(in the rows, 128 means zero)
A: rows in a few groups, each row roughly a mix of its group's directions
A (133 x 13)
[[141 112 110 153 184 156  72 155 117 118 141 127  94]
 [151 136 127 127 167 119 117 134  84 182 138  68 129]
 [131  81  96  98 153 151 110 102  75 107 141 151 150]
 [146 127 126 167 150 181 115 167 119 143  94 173 150]
 [152 123 149 107 106 181 148 135 114  92 156 131 185]
 [137  88 190 133 108 162 129 111 138  97  98 143 163]
 [170 104  96 130 126 121 164  91 166 157 145 126 174]
 [ 80 197 156 156 148 150 126 140 116 152 139 113 137]
 [116 157 140  96 168  89 134  93 142  82 165 108 116]
 [ 83 137 109 117 121 144 144 132 197 118 178 125 144]
 [153 139 135 168 146 144  91  71 143 178 112 120 143]
 [121 102 140 147 155 148 145 127  49 126 125 127  84]
 [133 163 134 112 127 145 154  70 137 158 109 170  85]
 [148 154 106 141 182 150 114 158 158 123 182 106 145]
 [162 138 145 134  81 114 107 121  93 170 135 139 185]
 [ 61 155 163 169 108 123 132 105 152  99 118 117 130]
 [126 114  99 105  75 172 108 153 121 130  95 156 167]
 [118 108 161 132 110 130  82  89 133 145  98 179  90]
 [ 71 114 178 118 124 164 110 154 118 158 128 101 156]
 [126 142 128 160 131 135 191  99 107 147 171 129  82]
 [102 154  87 166 111 138  63 132 110 125 113 158 114]
 [183  88  92 108  94 106 150 126 131 102 116 147 162]
 [140 140 130 166 186 107  70 131  99 146 142 103 124]
 [113 179 166 104 161  90 117  98 131 134 123  82 113]
 [117 173 140 156 129 136 173 135 157 106 192 140 125]
 [137 146 173 182 119 157  78 128  97 124 103 115 145]
 [150 112 165 158 166  81 167 125 125 168 114 112 104]
 [105 162 149  79 113 124  96  80 129 137 112 176 116]
 [108 115 137 157 184 116 107 139 112 120 171  71 120]
 [131 110 149  77 115 108 150  64 126 114 114 162 155]
 [185 115  96 128 171 158 102 132 133 154 163 149 152]
 [127 122 165  98 166 108 155 105 139 111 168  74 108]
 [110 137  97 131 161 100 130 118  67 143 122 111  71]
 [ 87 139  83 125 118 126 103 120 193 136 118 169 142]
 [ 84 141  88  91 131  88 155 100 116 139 113 172 123]
 [113 157 116  93 191  96 126 110 139 103 148  97  98]
 [111  92 140 122 110 146 170 107 104  82 136 185 113]
 [ 84 164  67 120 165 154 139 143 135 106 116 138 103]
 [133 190 148 183 123 142 130 113 117 136 151 144  82]
 [139 185 101  92 142 117  73 143 129 165 126 121 107]
 [165 158 129  96  77 147 168 146 121 121 122  91 162]
 [113 124  87  79 164 129 110 135 172 126  76 143 118]
 [122 151 142  89  64 130 160 112 163 100 108 149 145]
 [122 117 155 129 132 132 142  80 189  87 160 135 159]
 [110  93 168 176 102 135 126 148 126 147 124 187 109]
 [155  65 143 107 113 123 134 140 161 136 163 174 107]
 [160 143 168  75 100 149 140 125 166 141 142  85 118]
 [120  85 135 190 158 117 118 116 100 170 119 100 109]
 [177  71 107 109 139 118 110  98 116 113 156 140 168]
 [147  99  88  79 143 125 145 120 160 114 123 189 135]
 [144 131 100  88 177 120  82 133  75 140 105 139 126]
 [124 148 149 145 129 157  61 163 129  93  93 150 117]
 [148 156  88 134 171 176 134 152 111 140 158 126 172]
 [126 126  73 131 122  85 120 158 157 162 131  85 160]
 [ 92 144 156 137 162 121 118 184 121 124 186 139 110]
 [157 147 111 132 136 113 186 138 127 101 183 122  85]
 [178 126 140 154 153 131 105 147 154 154 136  64 104]
 [ 90 108 156 158 120 133 106 141  96 133  87 143  68]
 [ 96 107 167 127 108 172 139 141 104  88 166 151  95]
 [118 124  73 146 104  99  84 114 156 150  90  95 118]
 [115 148 105 115 127 147 129 116 134  70  95  61 120]
 [150  95  72 132 108 169 129 163 124 128 139 156 171]
 [ 80  96 145 175  97 141  86 118 135 122 133  88 110]
 [140 134  95  56  88 154 130 132 134  96 131 102 148]
 [111 120 188 143 133 164 136 123 100  84 177 137 116]
 [106 129  75 125 138 105  98 163 137 152  99  84  92]
 [171 126 128 132 102 153 117 110 113  94 140  74 181]
 [123 104 124 122 108 141 148  97 146 141  74  79  77]
 [102 135 166 198 141 144  85 118 161 127 138 141 119]
 [120  97 128  91 175 147  98 139 117  96  71 152 133]
 [141 107 119 128 119 124 167 150 139 119 196 127 185]
 [107 105 130 160 139 110 183 105 184  94 131 108 138]
 [156  97 107 102 118 144  75  96 114 102  91 136 167]
 [132 168  87 129 107  70 131 113 153 170 149 106 143]
 [145 112 138 147  80 181 162 133 135 184 133 134 111]
 [131 160 128 152 131  96  94 129 109 167 123  61 101]
 [109  94 154 115  84 178 110 159  82 133 104 124 137]
 [104 131 171 126  74 154 132 157 143  87 124 171 121]
 [102 199 119 128 133 121 134 131 167 135 166  90 150]
 [168 124 129  64 140 149 144 126 109 171 145  86 126]
 [101 179  99  84 132 176 163 119 148 127 118 107 125]
 [ 92 100 137 158 125 138 110 149 147  65  86 128 101]
 [139 103 111  83 171 125 115 117  85 151  80 147 151]
 [ 93 145  99 151 170 101 139 160 152 176 150 141  99]
 [180 108 147  99 146 139 167 122  98  92 137 176 129]
 [170 187 110 135 108  98 163 106 161 110 137 102 138]
 [146  88  85 121 132 120 140 167 105 165  95 167 101]
 [135 156 120 120  83  99 107 135 186 153 148  88 151]
 [132 164  99 125 178 139 122 118 124 177  93 129  80]
 [ 85 128 125 187 135  89 142 143 114  85 131  97 149]
 [139 148 165 105 126 169 117 108  95 108 129 194 108]
 [138 144  92  86 131 146 123 136  81 166 135 179 101]
 [140 122 163 109  84 118 121  96 169 162  99 159  92]
 [120 101  83 115  99 127  94 166 116 169  78 121 119]
 [114 140  68 107 136 124 125 123 187 120 142 177 141]
 [117  95 142  85 102  96 158  98 101 101 174 107 127]
 [189 157  96 108 118 145 136 135  87  96 146 107 156]
 [120  70 118 124 139 163 133 153 139 107  75 165 154]
 [158 102 152 140  99 166 134 126  97 195 106 114 138]
 [143  92 151 147  68 166 165 130 134 141 141 157 158]
 [122 149 134  92 197 112 122  90 160 113  99 111 117]
 [121 106 161 133 139 127  92 126  96 160  64 167 137]
 [123 195 114 145 168 130  99 153 150 101 154 144 101]
 [136 114 137  73 193 146 108 143 119 132 125  83 117]
 [154 189  82 147 144  84 121 103 158 129 121 140 131]
 [112 147 126 191 161  93 122 169  86 143 137 123 140]
 [134 117 149 122  55 158 141 143 146 115 174 157 139]
 [121 156  90 115 127  88 101 130 102 170 127  87  84]
 [153 116 128 144  84  98 159  99 153 167  74 120 119]
 [164 118  92  85  88 157 107 133  97 103 108 104 158]
 [128 159 116 175 125 123 140 136 191 104 113  78 123]
 [137 157 162 159 112 151 133 132 145 148  98  57 112]
 [160  70 109 161 131 133 140 134  80 129 105  86 140]
 [139 135  91 117 194 166  99 102 116 148 144  96 128]
 [159 109 110  91 103 154 129 107 137  81 116 180 156]
 [126  97 192 112  88 142 133  83 110 144 140 126 159]
 [104 167 147 103 134 159 157 187  95 153 150 144 131]
 [129 183 156 141 131 177 132 143 156 141 133  72 129]
 [106 168 176 149 144  87  93 118 107 134 137  81 131]
 [161  87  89  84 147 121 117  98 102 151 135 171 135]
 [170 142  80  82 142 109 179 139 142 119 142 152 114]
 [136 142 189  74 143 128 151 107 104  94 142 104 113]
 [161 136 166 106 165 139 116 126  53 114 130 115 137]
 [ 96 141 116 193 125 119 130 137 103 101 122 128  67]
 [130 159 153 136 111 125 139 179 102  86 132  72 152]
 [126  81 150 152  80 179 131 146 129 123  90 159 130]
 [131 153 173 165 125 168  95 155 172  91 131 124 125]
 [148 115 100  80  92 134 100 130  94 121  69 143 115]
 [122 136 140 141 101 132  99 104 150 128 122  53 174]
 [ 97 112 153 101 121 129 119 111 114  92 178 177 167]
 [145 196 122 109 127 110 179 148 130 132 157  92 116]
 [121 124 117 159 160 102 118  81 195 116 147 149 145]
 [ 97 155 131 152 134 121  90  60 135 105  95 103 139]]
which group is each row in? (one row of each group first)
[115  73 152 125 139 150 186 122 120  96 162 104 110]  D
[ 97 160  96 118 137 122  84 126 119 122 110 190  90]  X
[143 126 129  95 104 120 169 184 121 121 111  80  90]  H

[132 132 122 117  96 131 110  84 127 147  58 165 102]  H
[ 95 152 130 163 154 187 128 154 126 136 112  91  90]  H
[139  89 122  97 133 145 127  54 160 146 126  97 116]  H
[133 165  95 129 169 111 109 130 124 183 109  89  96]  D
[146 101 112 120 157 172  86  99 160 146 120 143  78]  H
[128 142  69 122 108 113  64 107 128 121  98  97 121]  X
[ 93 106 141 136 121 174 142 189  93 148 154 150 118]  X
[ 81  92 148 137 124  80 135 110 151  96 170 156 131]  H
[169 153  72 135 169  97  97 125  90 132 124 124 112]  X
[157 155 170 115 161 140  98 107 126 169 110  76 125]  D
[129 102 159 153  60 154 106 153 132 104 115 154 155]  D
